(in the rows, 128 means zero)
The same turns and mirrors carry the whole set onto itself and the rows of a family onto each other. Which other rows belong to the same family as each row named below? List them in the order they appear above.
These 15 rows form 5 families of 3 rows each.
J677: [119 112 127 122 136  89 134  97 120 104]
J308: [156 109 120 105 153 126 129 101 123 104]
J716: [141 129 113  88 159 102 126  95 118 114]
J65: [139 129 128 107 144 139 113  83 130 125]
J621: [124 125 133  98 154 103 150 101 141  99]
J309: [117 128 126 126 140  94 122  71 132 115]
J805: [150 131 116 100 144 110 125 102 107 124]
J891: [126 148 137 114 140 120 133  78 141 125]
J709: [125 126 146 135 136 123 127  94 138 121]
J956: [113 143 133  95 146 115 124  86 133 125]
J86: [141 121 113 114 131  86 124  89 127 124]
J350: [128 116 143 116 148 135 138  92 142 100]
J781: [130 122 134 117 159 108 151  97 123  89]
J379: [152 109 128 132 153 108 138 102 133 101]
J453: [148 124 121 126 150 118 107  90 113 126]

Which other rows belong to the same family as J891? J805, J781
Which other rows belong to the same family as J309? J677, J86
Which other rows belong to the same family as J350? J308, J65

The same turns and mirrors carry the whole set onto itself and the rows of a family onto each other. Which other rows belong to the same family as each row named below? List them in the order they appear above.
These 40 rows form 5 families of 8 rows each.
J159: [127 115 138 130 139 130 143 120 116 128 100 135 138 106 140 136 113 140]
J784: [129 117 144 133 139 131 153 124 123 131 105 131 125 106 146 130 113 133]
J762: [129 130 153 118 148 119 115 123 117 146 134 127 112 133 127 123 125 133]
J223: [136 118 124 143 125 122 107 107 128 146 133 135 141 124 128 134 134 130]
J7: [146 115 101 153 124 143 136 131 127 108 110 130 134 130 137 131 135 124]
J436: [108  97 120 127 127 106 119 134 125 116 117 124 128 143 142 128 130 145]
J574: [108  91 120 127 128 116 121 134 125 114 110 126 126 140 130 131 142 137]
J460: [111 100 115 129 128 109 124 133 126 113 117 136 121 140 128 134 131 151]
J744: [159 149 143 137 135 140 132 122 120 129 131 129 119 121 141 122 120 121]
J512: [116 129 157 115 140 112 118 129 114 134 135 126 116 128 128 121 121 135]
J886: [121 117 134 138 138 125 148 117 124 130 103 136 125 112 141 146 114 137]
J718: [137 115 122 141 129 124 117  99 134 141 122 127 145 126 131 136 130 122]
J5: [160 143 138 140 132 143 131 123 122 119 128 124 124 128 140 110 126 112]
J623: [126 128 153 110 139 111 123 132 104 141 132 122 115 131 132 130 127 128]
J483: [126 126 135 125 139 133 147 153 113  96 111 122 109 134 136 117 123 129]
J101: [153 148 147 140 136 144 128 122 125 128 118 129 124 116 134 114 124 122]
J852: [125 128 154 109 150 113 124 136 115 133 128 134 112 131 123 129 129 133]
J329: [159 142 139 137 137 148 138 122 119 128 127 126 118 117 129 123 132 117]
J207: [142 111 129 132 132 122 113 101 124 140 129 138 148 129 128 127 137 131]
J740: [125 121 136 131 134 139 143 155 109 105 114 123 104 127 153 121 128 132]
J525: [128 108 140 136 149 128 147 115 116 123 103 125 128 115 141 140 112 135]
J141: [131 104 134 135 143 124 149 119 123 136 105 137 127 111 142 138 113 129]
J339: [110  94 116 127 128 112 122 138 120 113 123 132 123 144 134 142 135 134]
J388: [139 132 119 127 116 126 110 140 127 121 141 125 118 145 130 111 150 127]
J99: [129 124 140 122 134 131 138 156 111 102 121 125 101 134 140 116 132 138]
J667: [139 114 109 157 112 142 127 123 130 108 112 128 134 130 147 126 129 122]
J104: [142 118 127 131 129 117 111 101 137 137 127 132 141 134 119 133 134 126]
J669: [141 112 106 153 125 143 134 123 140 104 112 128 130 128 138 120 135 134]
J634: [131 127 134 127 127 138 146 163 117 107 110 127 111 132 144 124 126 132]
J23: [123 125 149 105 145 120 116 135 113 142 125 128 114 137 131 127 124 138]
J499: [107  96 124 123 132 112 124 133 123 125 114 129 122 132 132 142 137 148]
J247: [150 143 143 138 136 146 131 127 115 129 128 121 129 118 137 117 126 107]
J845: [142 125 129 127 125 131 102 142 121 111 137 125 122 148 128 109 145 119]
J883: [125 128 131 130 131 132 144 155 120 104 115 112  98 130 143 124 126 131]
J713: [132 115 130 139 136 118 105  97 128 133 130 134 136 128 124 132 133 123]
J591: [139 110 108 145 116 136 141 133 128  98 108 126 133 127 144 129 137 127]
J449: [144 115 113 158 119 135 138 121 133 101 117 127 131 124 142 126 139 121]
J35: [138 123 117 130 124 124 103 132 122 112 138 122 121 155 127 123 149 127]
J342: [136 135 129 128 119 132 105 137 123 107 137 119 118 150 130 116 149 130]
J48: [134 128 121 138 125 126 111 139 124 115 144 122 112 152 124 115 144 118]

Which other rows belong to the same family as J762? J784, J718, J5, J99, J499, J591, J35
Which other rows belong to the same family as J740? J574, J744, J141, J104, J23, J449, J342
Which other rows belong to the same family as J845? J886, J101, J852, J339, J667, J634, J713

